In the rows, 128 means zero.
Rotation paths and how fast each direction turns (degrees a step):
Each turn is a multiple of 5 degrees from 10 to 175, or 0.
Each row of a path follows its step; steps can be skipped.
path 1
step 0: [130 130 126 131 127 132 126 131 140 134 125 119 129 132 126 122 113 130
 126 127 129 128 122 126 130 135 142 130 125 130 123]
step 1: [134 122 118 123 125 127 124 122 137 134 129 139 127 121 124 126 118 121
 133 131 129 129 135 120 124 130 134 127 128 130 131]
step 2: [133 129 130 129 132 129 127 129 136 135 127 132 119 125 128 119 122 128
 124 131 122 133 110 117 130 130 131 131 125 130 123]
step 3: [130 124 133 125 127 122 123 121 137 124 127 133 131 121 132 113 127 123
 129 135 122 131 135 121 117 129 129 125 127 132 131]
step 4: [128 132 129 124 133 122 129 122 127 129 126 130 121 122 130 120 129 131
 123 134 129 146 118 133 126 123 132 125 124 126 120]
step 5: [125 133 138 125 135 123 121 125 136 125 131 119 133 127 128 131 123 126
 128 139 123 134 132 128 115 130 127 118 126 126 130]
step 6: [124 141 123 129 121 124 127 117 126 129 133 120 122 121 128 131 126 133
 128 131 132 139 129 127 127 124 136 130 122 123 129]
step 7: [133 139 133 126 132 123 124 127 132 124 127 128 127 128 118 140 126 131
 137 138 121 125 129 123 125 135 127 129 119 126 125]
step 8: [125 138 126 124 121 129 134 112 133 126 126 120 133 123 131 129 129 136
 136 127 126 125 124 121 127 126 134 136 129 130 124]
step 9: [135 137 133 127 129 132 125 125 131 124 124 143 131 120 125 132 127 132
 133 132 124 122 131 132 126 133 132 131 129 120 116]
step 10: [121 137 138 125 131 137 130 120 135 134 121 130 134 124 133 127 126 131
 135 120 137 127 120 123 125 129 129 126 129 129 128]
step 11: [133 134 132 135 122 134 113 128 129 128 122 138 130 128 129 125 124 135
 126 135 139 127 133 127 123 126 134 127 131 127 124]
[130 129 132 126 128 127 126 133 132 124 129 128 127 131 126 128 127 127
 126 127 127 127 128 129 128 129 128 129 127 125 126] => 160
path 2
step 0: [119 132 130 125 130 125 123 121 136 132 135 123 123 128 120 126 120 120
 128 123 123 128 122 128 134 131 126 119 131 125 123]
step 1: [128 127 128 122 134 128 123 125 136 132 136 128 124 131 129 126 126 122
 131 120 129 128 123 120 127 132 135 130 125 144 133]
step 2: [118 123 136 128 127 124 124 124 136 137 125 132 121 126 127 130 127 127
 135 128 125 124 123 120 137 136 135 127 126 123 126]
step 4: [124 118 130 124 129 123 127 128 121 130 135 130 126 126 137 130 135 129
 134 126 119 126 116 118 130 131 133 132 129 126 126]
step 5: [121 128 127 129 121 121 128 124 128 132 135 120 116 131 128 126 135 122
 126 132 117 130 131 129 127 131 136 125 136 124 126]
step 6: [126 127 126 130 130 126 115 128 130 121 142 133 128 135 136 131 132 124
 130 128 121 128 126 123 128 128 130 130 138 134 126]
step 7: [127 128 117 129 126 117 122 128 135 125 128 127 117 128 128 130 133 131
 134 126 120 129 131 120 136 125 134 130 128 121 133]
step 8: [127 120 128 134 124 124 124 125 133 116 135 133 124 135 131 123 132 131
 128 128 129 121 136 129 135 132 134 120 131 133 128]
step 9: [129 121 117 125 131 129 129 126 130 116 136 127 126 127 128 134 133 133
 135 123 127 133 122 125 139 134 128 125 129 120 126]
step 10: [123 120 116 127 124 120 133 126 131 129 132 121 125 128 126 119 140 132
 127 124 134 125 130 131 131 135 131 129 132 133 128]
step 11: [122 129 124 129 122 137 124 128 131 124 133 135 131 126 126 129 135 130
 129 125 131 133 125 128 135 140 129 128 142 129 121]
step 12: [125 133 120 128 121 123 128 129 136 130 133 120 121 125 132 130 132 137
 130 127 135 139 127 125 133 129 123 134 132 134 130]
[128 127 125 125 129 125 126 127 125 127 130 125 130 127 128 132 125 126
 130 129 130 129 127 128 129 127 124 128 129 130 132] => 125
